The rows below fall into families. The same turns and mirrors carry the whole set onto itself and the rows of a family onto each other. For each named row, which other rows are in its family? Write them in the order they are listed.
These 20 rows form 5 families of 4 rows each.
V: [-38  -7  -1 -19 -11  37 -25  36   3  44 -28   9  -9 -16  19  14 -29]
C: [ -4 -21 -63 -38  25  13 -34   0  32   8  -5  16 -15  59 -51 -31 -25]
D: [-40 -14   7 -22  -7  37 -22  37   5  40 -28   8  -5 -22  15   6 -35]
P: [ -4 -54   9 -48   1  19 -14  -9   5 -11 -19  36   2  57 -32 -10  -8]
B: [ -9 -31 -51 -38  27  19 -49  -4  31  11  -9  13 -16  63 -53 -36 -16]
N: [-35  -4   5 -29  -8  36 -28  37   4  39 -27   2 -17 -22  12  17 -37]
W: [ 19  36   6 -25  12  54 -64  28   6  26 -17 -14 -34  -5 -11  -9 -39]
H: [ 26  36   8 -21  21  54 -56  29  11  36 -27  -6 -30   1  -7 -18 -37]
R: [  2 -21 -60 -43  24  21 -42  -3  31  14  -9  11 -29  60 -52 -29 -16]
Z: [ -7 -21 -59 -45  32  22 -37  -1  36  12  -6  16 -21  57 -50 -33 -17]
E: [ -6 -25 -53 -37  28  14 -44  -4  26  14   1  18 -21  60 -56 -24 -22]
M: [-42  -6   6 -28  -2  40 -32  38   9  38 -35   0 -14 -20  16  11 -26]
S: [-34 -11   3 -23  -9  46 -25  37   7  49 -31   5 -18 -19  18   9 -28]
U: [ 21  37  -2 -24  17  56 -63  35   4  28 -25 -16 -32   8  -8 -22 -36]
Q: [ -6 -45  11 -36   2  22   1 -16   8 -10 -26  32   5  55 -32 -15  -4]
L: [ 13  37  12 -16  25  57 -60  29   6  31 -24 -15 -31  -1 -13 -15 -34]
J: [ -3 -51   6 -45   0  28   0  -6   4 -15 -17  27   3  56 -33 -17  -8]
K: [ 22  38   4 -28  21  57 -59  38   6  29 -16  -6 -30   5  -4 -19 -34]
G: [-12 -54  11 -44  10  20 -11 -11   6  -5 -28  32   4  58 -36 -21 -10]
F: [ -6 -54  12 -43   1  21   0 -14   8  -6 -20  34   3  46 -35 -13 -12]

The rest of the family of G: B, N, W
The rest of the family of L: P, E, M
The rest of the family of F: D, R, U

The rows below fall into families. The same turns and mirrors carry the whole set onto itself and the rows of a family onto each other. For each named row, which other rows are in its family? Write them in the order they are listed.
These 36 rows form 9 families of 4 rows each.
gusa: [-44   8  20 -13  12 -32 -33 -19  15 -10]
devir: [-38   2  15 -18  21 -31 -35 -23  18  -5]
Suz: [-38  52 -10   7   4 -34  25 -26 -24  15]
Ligik: [-41  44 -16   4 -12 -20  20 -21 -27  24]
dat: [ 26  -8 -27  -1  -7   3   7 -49   1  -7]
Kol: [-35   3  16 -25  21 -24 -34 -13  12 -10]
budov: [ 21   2 -31  -3   4   4   9 -52  20  -5]
zedo: [-41 -10 -11  14  37  17  19 -35 -32 -46]
vap: [ 26  -3 -32  -9 -10  -1  13 -44  -2 -12]
pela: [-51  -9 -20  23  40  11  23 -39 -13 -40]
Rim: [-32  -2   9 -20  21 -17 -45 -23   5  -9]
nisig: [-39  45 -19   8  -5 -38  21 -29 -30  13]
Nid: [-53 -14 -19  12  39   9  20 -29 -22 -42]
buzuv: [-39  42 -15   8  -2 -32  19 -24 -36  19]
fabon: [-40  53 -20   5  -8 -30  29 -26 -25   2]
noz: [-41   3  14 -26  18 -21 -35 -21  16 -13]
zovul: [ 29   0 -25  -3  -2   7  12 -46   4  -9]
nek: [-50   0 -23  21  50  16  25 -39  -9 -27]
sinu: [ 25  -7 -22  -4  -8   1  12 -48   9  -4]
zad: [ 20  -9 -25 -13  -3   5  21 -53   6 -15]
kup: [-54 -10 -14  22  40  10  29 -34 -13 -33]
vab: [-50  -4  10 -21   9 -14 -34 -15  14  -2]
Ral: [-36  50 -16   5  -3 -29  21 -31 -32  15]
gepof: [-46 -14 -19  14  40  14  29 -45 -21 -33]
raraf: [ 20  -9 -32   2 -13 -11   9 -52   8  -4]
sot: [ 19  -2 -26  -5 -16   0  12 -51  -2 -27]
kolal: [ 18  -6 -25  -6 -14   7  16 -53   5 -10]
tibuk: [-34  48 -16  15   3 -34  22 -20 -34  10]
Tivun: [-42   1  14 -26  12 -28 -31 -14  16 -12]
pafom: [-49  -7  -8  13  47  15  30 -19 -16 -32]
nov: [-33  -5  14 -16  20 -44 -33 -20   7 -11]
nefip: [-29  44  -6   3   6 -44  29 -15 -30   8]
Padu: [-31   0   9 -16  17 -28 -38 -13  18 -16]
fop: [-51 -12 -12  15  38  22  25 -37 -20 -33]
rul: [-34  51  -1   9  -1 -33  14 -23 -29  18]
fot: [-52  -8 -16  18  38  13  29 -30 -12 -41]

The rest of the family of fot: dat, Kol, nisig
The rest of the family of Ligik: budov, nek, vab
The rest of the family of fabon: Rim, raraf, pafom
The rest of the family of noz: sinu, kup, Ral
The rest of the family of Tivun: pela, buzuv, zovul
The rest of the family of gepof: gusa, zad, rul

The rows below fall into families. The same turns and mirrors carry the whole set onto itself and the rows of a family onto each other. For each named row, which other rows are in its family? Write them in the order they are listed.
These 32 rows form 4 families of 8 rows each.
Leboz: [ -5 -35  23 -39 -10  -3  -9 -14  -5 -17  -9   6 -39  21  10  36 -18  10
 -13 -19]
fepop: [-12 -13  10 -46  11  19  14  18 -23  -4   5   4 -24  25 -26  19 -18  -4
  -2 -37]
fuguf: [  5   8 -33  22  15 -34 -23  -3  29  39  -8 -10   5 -17  13 -35  12   3
  22  12]
doz: [ 13 -30  -1 -23   7  27  -5 -24 -12 -25   4 -20 -40  36 -13  25 -16   6
  18 -13]
zot: [-33  10 -24   3  38   4 -24 -21 -15  29 -13  -9 -28  -2 -42  -2  11  24
 -33  13]
fis: [ 10  -3 -18  32   3 -26 -32 -27  34  16  -9  -8  13 -30  12 -18  26  -6
  -9  27]
Zisi: [ 13 -22  17  -4   7  25  23 -25 -13 -24  -2 -10 -46  37 -20  27  10  10
  -9  -4]
vizi: [ 36 -19  -1   3  13  14 -11 -13  27  23 -21  21 -18  -8  36   3 -12 -19
  40  -8]
Punu: [-28   8 -13  -2   7  27  -4 -23  13 -17  -2 -16  -5  -2 -55   3  24  37
 -34   0]
Fod: [-14 -26  27 -47   5  15   7 -10 -15 -20  -6   5 -12  11 -25  30 -11  -9
 -31 -34]
Zeg: [-28  21 -20 -11  26  -2 -38 -31   8 -10  14 -11 -11  -1 -51  -1  -7   0
 -33  28]
Fogo: [ 26 -25  26  10  -8 -17  16  34  -1   3  -5  18   2  14  38   5  -1  -1
  20  -9]
rak: [  1  -1 -32  19  -8 -15 -37  -8  53  -4 -10  -5  15 -12   1 -40  28   9
  -7  -5]
Veduv: [-34  16 -25  -9   3   7  -2  -3 -12   2  12 -21   3  -7 -45  24  30   8
 -50 -19]
Lozin: [ 13   4  17 -35   8   2  25  -6  -3 -14  15   7 -54  32   5  33   2  -5
 -19 -15]
tipud: [ 12  40  18  24  12   1 -24  14  -4  33  -6   9  13 -49  -7  -4   0 -11
   2  13]
Sab: [-11 -19  25 -43   6   2  22  -8 -33  27  -3  -8 -22   3 -23  30 -23 -14
  -5 -17]
duzes: [ -6  24 -24  24  27 -19  -7   5  20  28   5  -9  36 -11 -17 -40  10  -6
   2  14]
Tiv: [ -1  -7  26  -7  25  28 -25 -27 -21  16  -7 -12  -5  -5 -56  -7  12   6
 -39  15]
nataf: [  6  -6 -24   3 -14 -39   4  29  25 -14  10   7 -14  -5  35  12 -10 -13
  32 -20]
lome: [ -7  28  -7  21   8 -24 -14  23  19  20   1  19  15 -48  -7  -6  27 -15
 -23  15]
Fopen: [  8 -18   7  23 -18 -36  -3  39  30 -10  -9  13  -8 -11  38  -1  -1  -5
   9 -10]
bek: [  1  28 -23  15  11 -17 -46  29  13  15  12  19  20 -43   2  -1  -1 -19
   6  17]
zapil: [ 25  -9   5 -16  -8  -4   6   7  28 -13   2  17  26   2  48  21  -7 -20
  23 -17]
fik: [ 33 -15  -1  -7  12 -25 -16  11   1  28  -2  17 -15  -4  44  10 -10 -38
  30 -15]
geva: [  1   6   1   7 -19 -18   1  53  11 -20  28   0  -2 -11  26 -13 -17 -16
   4 -30]
lilon: [-37  -2 -33 -13  11  25 -18 -14 -16   0  -5  -6 -19   5 -53  15  16  33
 -14  -7]
Telaf: [  5 -40 -29 -12  -5  17   2 -10  10 -41  15  -2 -38  38 -17  36   6  -7
  -4  -6]
Silin: [ 38   3   9   4  11 -10   2   0  27  15  -2  10   7 -18  49   9   1 -38
   7 -14]
momi: [ -5   4   3 -27  25  12 -21 -34 -23   8  16 -19  -9  11 -66  -9  -3  -4
 -11  18]
difu: [  7 -26  10  -6  13  -2 -27 -45   0  13 -15  -8 -20   5 -65   3  11  -1
  -9  35]
pabi: [-11   7 -26  35  17   0 -49   4   8  12 -13   4  36 -23  -6  -5   1   2
   9  31]

The rest of the family of fepop: doz, fis, Punu, Tiv, nataf, lome, fik
The rest of the family of zapil: Leboz, zot, Zeg, Fogo, Lozin, duzes, pabi
The rest of the family of momi: fuguf, Zisi, Fod, Fopen, bek, lilon, Silin

The rows below fall into families. The same turns and mirrors carry the whole set onto itself and the rows of a family onto each other. For each named row, which other rows are in its family? Write them in the order they are listed.
These 36 rows form 6 families of 6 rows each.
mipo: [ 19 -13 -17 -27 -13 -49  17  -3   2 -32]
vuge: [ -7  -1 -33  -1  10 -45  29   4   0   0]
litor: [ 20   7   6 -19  -3  31 -33 -27 -22  -1]
tagaz: [ 22   5   5  21   8  -7  -1 -27 -72  -1]
Pevat: [ -1   2 -23  -5   2 -54  36   2  -2  -3]
gute: [ 34 -16  46 -23   6  16   4 -37 -24   7]
Bir: [ 40  23  -9  21  -2   5  -5 -19 -51  23]
Beba: [ 14 -39 -20 -12  21 -29  22   4   6 -16]
piz: [ 28 -26  -6 -13 -14 -32  12  19  18 -10]
tari: [ 29 -14  21 -19  19 -43  11 -42  19  12]
Moda: [ 33   5  25  28  -9   0  -3  -8 -51  19]
Viver: [  5 -29 -11 -16  22 -40 -10 -20  19  17]
Sof: [ 27  -3 -30 -18   9 -42 -22 -51   5   1]
Tazov: [ -3 -26  -4  -1  23 -21   5  -5  27  10]
Fuvil: [ 30 -26 -41 -11  -4 -24   3   9  12  -7]
somo: [ 17  21  41 -12 -16  20  12 -20 -32  13]
Lesa: [ 37  -4  -1 -11  10  14  25 -50 -53  23]
tinez: [ 12 -16  -1 -27  -4 -61  -8 -26  15   5]
tidi: [ 46  -1  -5 -34  -6   3  -8 -59 -43  -1]
nak: [ 10   9   7   0 -12  10  27  -2 -67  -2]
gari: [ -7  -9 -19   2   5 -51  29   7  -2  -4]
Bize: [ 43 -17 -26 -25  -7 -35  31  -2  14  -1]
zole: [ 33   2   8 -28   7  23  -2 -39 -47  27]
Vig: [ 17  14   1  -7  -8  11  37  -9 -63   6]
rolag: [ 29  27   8  11  22   8  22 -25 -51  22]
senev: [ 22  40  22   7 -11  -6   4 -16 -55   1]
lopu: [ 11  16 -38 -24  -6 -33  -1 -21  22   1]
peli: [ 17   4 -28 -28  11 -21  24   8  21 -11]
Bogab: [ 15   4 -20 -30  10 -41  -7 -22  27  17]
lurus: [ 11   1  -3   0 -19  12 -24 -29 -59  -6]
lub: [ 22 -12  12 -17  -7  15 -22 -36 -59  10]
Vonut: [ 17 -28  -3 -17  -6 -61  19 -34   3  -8]
pimo: [ 51  22  13  12 -13 -13  16 -26 -54  23]
vevi: [ 26  14  31 -31 -17  14  -8 -30 -44  14]
sotid: [ 11   9  -7   0  -4  14  25  -7 -67   1]
Gige: [  4   0   7  -6   9 -23 -32 -17  27   2]

The rest of the family of gari: vuge, Pevat, nak, Vig, sotid
The rest of the family of zole: Viver, tinez, Bogab, lub, vevi
The rest of the family of litor: gute, tari, Sof, tidi, Gige
The rest of the family of Beba: mipo, tagaz, rolag, senev, peli
The rest of the family of piz: Bir, Moda, Fuvil, Bize, pimo

